In the rows, zero is written as 128.
Each row of X is roughly a mix of the hidden directions of one of 4 groups.
X:
136,117,150,116,137,94,216,142,149,105,122,116,80
154,126,75,102,149,116,158,66,91,140,163,103,102
153,111,66,133,153,137,58,88,114,99,136,142,118
154,128,134,180,136,190,156,97,71,157,139,120,135
142,202,155,174,163,123,169,125,137,102,152,113,150
84,108,92,147,160,142,62,117,154,132,158,123,173
93,106,152,133,188,100,101,134,153,98,67,116,152
126,109,72,167,89,147,141,115,82,156,125,180,152
175,107,80,169,89,133,116,96,102,107,108,174,150
98,140,114,93,137,116,123,185,185,149,136,131,189
89,161,83,166,87,137,130,137,104,165,129,183,153
125,111,180,106,172,94,88,161,141,104,119,70,119
137,137,167,192,96,110,134,95,172,106,152,118,175
132,107,65,173,165,170,148,118,80,147,116,143,148
131,86,131,94,119,65,108,93,151,160,72,122,139
127,97,97,146,181,140,76,154,156,72,143,99,129
147,128,97,104,126,166,135,152,94,141,105,122,41
154,122,110,134,36,104,164,120,102,136,156,110,142
133,135,104,136,96,173,151,113,155,123,88,202,162
160,136,164,90,162,72,96,139,129,116,127,70,100
92,86,132,95,161,96,96,148,132,165,100,91,80
152,128,176,134,125,147,88,79,79,127,146,116,71
111,115,95,144,130,112,44,123,124,160,127,103,179
148,106,193,135,117,182,135,166,171,90,106,131,134
161,123,91,95,166,90,104,119,67,123,125,81,108
180,189,154,157,118,127,110,138,119,152,84,167,157
172,141,144,97,131,83,195,172,140,100,129,155,134
131,177,101,133,153,77,143,67,110,170,155,117,113
141,90,74,132,133,87,105,101,58,159,133,129,140
78,108,95,123,144,178,74,141,144,168,141,142,164
137,159,186,102,62,119,142,114,89,162,111,140,106
129,99,146,113,90,98,147,117,84,177,102,193,127
134,132,177,104,48,124,114,106,108,170,106,151,119
140,171,166,157,186,78,87,102,100,134,124,128,139
147,89,129,143,95,155,125,90,90,89,92,118,66
128,138,152,151,123,125,103,101,146,112,162,131,224
135,142,165,106,93,89,149,91,117,174,80,174,116
127,113,93,166,150,104,56,108,137,125,105,95,175
147,78,69,161,143,161,138,123,83,160,127,167,133
160,123,153,93,115,87,189,169,140,95,114,161,99
122,114,78,186,131,187,147,116,82,142,129,161,132
117,169,180,126,142,114,175,166,124,182,113,103,161
139,77,54,121,110,170,116,119,137,105,130,174,113
92,160,183,81,96,88,108,127,165,103,151,110,117
167,124,139,158,113,139,127,82,93,122,104,105,50
149,100,91,176,116,187,143,138,77,159,114,148,150
146,121,193,105,71,105,133,104,102,166,128,163,103
146,111,118,98,116,164,137,114,119,89,126,180,52
137,110,64,170,158,168,140,89,92,158,111,151,131
146,138,177,131,171,59,105,133,127,122,105,80,105
97,108,86,172,168,162,77,106,141,145,112,131,171
131,180,108,142,114,169,121,141,140,81,164,146,192
91,132,125,95,152,111,125,168,169,133,140,138,210
122,149,151,170,134,168,143,145,89,76,182,136,165
186,117,119,136,146,152,143,86,78,163,154,128,77
150,125,137,153,130,124,153,91,79,112,106,118,45
115,154,99,163,89,145,113,191,88,128,87,163,136
170,107,153,167,100,125,104,166,105,125,64,163,150
150,121,165,95,77,111,110,85,96,180,107,151,100
131,140,180,102,81,73,183,160,131,122,149,123,115
136,175,105,79,155,88,133,87,128,143,170,92,98
128,78,110,88,121,111,97,109,126,149,69,110,72
144,154,194,132,152,65,109,119,145,150,152,89,110
99,123,92,120,131,188,82,137,115,193,126,129,159
136,198,146,175,152,134,136,129,92,99,182,125,144
146,110,106,97,134,164,103,128,95,145,91,101,51
103,88,125,113,122,82,130,177,187,113,125,153,175
106,129,139,167,175,106,169,140,159,156,92,80,168
110,142,162,148,156,126,53,103,105,128,115,186,109
159,183,151,165,131,159,118,112,117,102,167,123,191
186,91,159,114,129,78,109,138,99,124,137,79,92
182,126,147,118,118,149,124,73,78,180,129,115,94
119,168,90,157,101,146,147,103,132,155,106,199,162
169,108,187,123,140,96,83,174,115,116,111,85,117
124,152,83,140,103,172,148,91,125,162,144,186,168
108,74,74,111,86,126,165,162,162,149,147,112,151
106,130,186,95,114,81,92,131,184,93,145,119,117
118,92,78,124,95,168,101,99,142,84,178,150,115
165,189,126,160,123,188,136,124,123,107,172,136,164
91,144,118,92,148,107,114,176,171,129,136,129,200
80,154,195,154,145,123,123,150,152,154,102,99,169
152,113,65,175,152,178,158,125,88,147,125,149,127
153,102,138,157,114,153,138,78,85,106,107,117,58
124,102,101,176,186,142,107,166,155,69,129,125,136
167,109,155,168,104,148,122,96,90,126,117,102,57
158,116,95,178,130,192,152,113,75,159,125,135,134
99,171,178,91,104,95,119,139,177,92,150,102,115
148,139,119,124,165,48,89,97,96,162,117,115,139
147,162,85,132,97,165,145,98,129,156,122,195,164
146,93,68,115,147,157,103,108,140,77,138,171,96
112,130,91,101,175,95,99,128,76,133,156,70,114
164,119,136,156,110,162,134,96,93,114,105,108,49
151,156,124,128,103,149,143,139,202,124,125,131,200
152,102,134,163,100,152,140,87,80,113,125,133,56
122,104,58,149,160,162,67,103,131,130,129,135,158
96,119,90,115,121,97,135,181,188,112,98,151,167
97,113,90,164,131,196,110,118,153,144,125,117,187
132,129,163,77,78,78,132,118,108,170,91,159,119
102,118,132,180,175,139,122,63,115,119,129,158,81
94,152,103,172,102,158,128,123,124,162,120,191,176
113,158,149,157,129,122,145,163,111,107,189,154,194
109,127,177,134,122,195,117,187,162,97,117,127,147
94,148,195,128,126,84,133,162,158,136,121,78,157
135,106,123,147,131,147,122,71,78,107,114,122,53
119,106,60,70,122,119,111,130,89,130,172,101,111
147,103,139,164,89,131,106,110,73,109,125,114,56
90,179,111,167,133,158,138,126,142,136,87,182,169
124,132,170,99,58,106,114,98,118,168,93,164,116
123,170,141,156,105,82,151,155,179,103,138,135,186
158,121,147,109,102,148,108,78,62,167,145,122,88
169,119,132,155,106,159,143,88,86,118,109,122,54
140,194,137,159,128,161,111,171,130,112,180,112,166
104,161,165,60,122,70,121,135,154,110,140,94,121
100,125,91,99,139,87,158,133,78,106,103,165,75
135,139,192,84,80,93,125,91,118,163,129,142,100
138,132,118,153,142,151,145,82,66,120,145,142,57
145,147,159,161,143,114,70,87,88,117,94,170,103
151,112,94,126,128,56,118,91,78,163,151,114,108
151,126,190,132,153,73,88,157,117,128,120,78,112
97,116,153,160,79,195,139,174,148,124,140,157,142
164,115,106,169,139,189,148,117,61,156,138,121,133
141,163,159,189,146,151,131,116,136,108,94,137,196
172,109,108,178,126,185,155,109,88,173,119,141,136
130,151,124,138,102,158,51,86,81,155,132,103,128
164,99,80,121,137,142,127,107,115,91,111,191,78
140,114,190,147,92,144,92,79,91,143,129,153,89
148,160,156,105,126,204,120,183,142,91,114,116,132
106,166,165,87,134,76,120,163,160,78,124,108,105
121,131,170,113,77,130,167,119,121,95,175,168,80
176,159,158,99,105,117,186,127,114,86,147,117,83
98,135,139,144,106,65,140,138,134,97,149,165,197
127,138,114,165,133,142,142,92,77,111,150,138,47
67,113,139,118,118,164,141,167,187,129,158,115,169
142,161,150,178,117,187,114,132,151,83,160,94,155
128,167,120,146,160,169,92,112,92,192,123,110,167
121,119,161,160,110,207,152,127,167,125,130,165,162
97,113,95,148,151,177,63,114,126,152,128,175,155
107,105,86,179,173,143,127,175,139,88,111,136,168
152,130,115,164,175,160,122,144,178,81,167,89,115
126,66,130,100,104,75,111,107,120,138,66,125,101
118,181,179,119,172,142,175,151,133,140,169,146,156
128,131,80,153,158,143,127,171,177,104,88,107,177
123,174,143,165,149,155,147,148,90,93,190,142,160
135,91,136,102,144,118,99,114,138,151,67,77,74
86,128,79,109,106,102,146,174,179,123,110,153,170
144,112,123,163,109,140,137,74,81,112,129,136,53
159,106,70,85,122,180,86,143,127,116,106,164,118
124,116,75,132,181,149,58,128,140,140,112,117,169
93,156,148,83,131,66,126,158,172,85,134,132,106
118,135,145,158,189,114,80,90,103,144,83,125,88
121,117,179,91,47,115,119,119,109,167,138,150,123
89,152,167,131,140,140,179,164,146,180,141,103,171
161,148,135,168,108,150,102,116,83,114,132,97,54
87,164,136,126,129,98,136,180,181,81,96,127,153
135,143,154,141,119,151,132,74,48,154,133,139,89
94,105,154,137,119,198,122,179,161,97,113,140,157
142,210,123,148,149,158,126,150,103,82,158,115,151
148,146,99,99,156,80,129,107,84,132,155,74,84
150,143,96,130,126,59,109,111,67,168,148,112,110
150,121,158,85,163,131,130,133,134,96,156,56,85
Here is one row of each group, with its name. Which group are the others in?
114,136,153,132,189,98,74,94,113,115,128,137,69  <95>
102,133,84,123,140,116,134,191,184,93,115,116,172  <22>
130,160,163,190,131,144,133,130,87,75,176,114,138  <77>
116,105,157,167,108,211,137,164,137,114,122,153,157  <37>

99,123,85,116,121,132,128,194,178,102,139,107,177  <22>
163,111,114,150,64,145,107,173,84,145,109,169,144  <37>
132,88,73,168,123,178,129,124,76,154,123,163,136  <22>
106,149,144,127,158,126,133,165,169,158,175,132,200  <77>
101,75,67,113,137,167,91,125,138,136,134,175,104  <95>
156,150,189,95,141,110,118,153,155,108,148,72,91  <37>
105,100,107,148,89,208,138,169,101,122,154,140,136  <37>
98,98,70,141,144,188,80,122,144,147,123,137,162  <95>
137,99,52,162,132,183,134,136,87,147,125,148,137  <22>
167,142,169,201,86,146,137,105,161,124,153,112,137  <77>
164,150,109,147,101,180,128,152,59,151,168,119,122  <37>
149,115,116,103,117,108,37,137,111,118,86,157,116  <95>
125,105,127,91,77,98,129,109,87,182,102,177,122  <22>
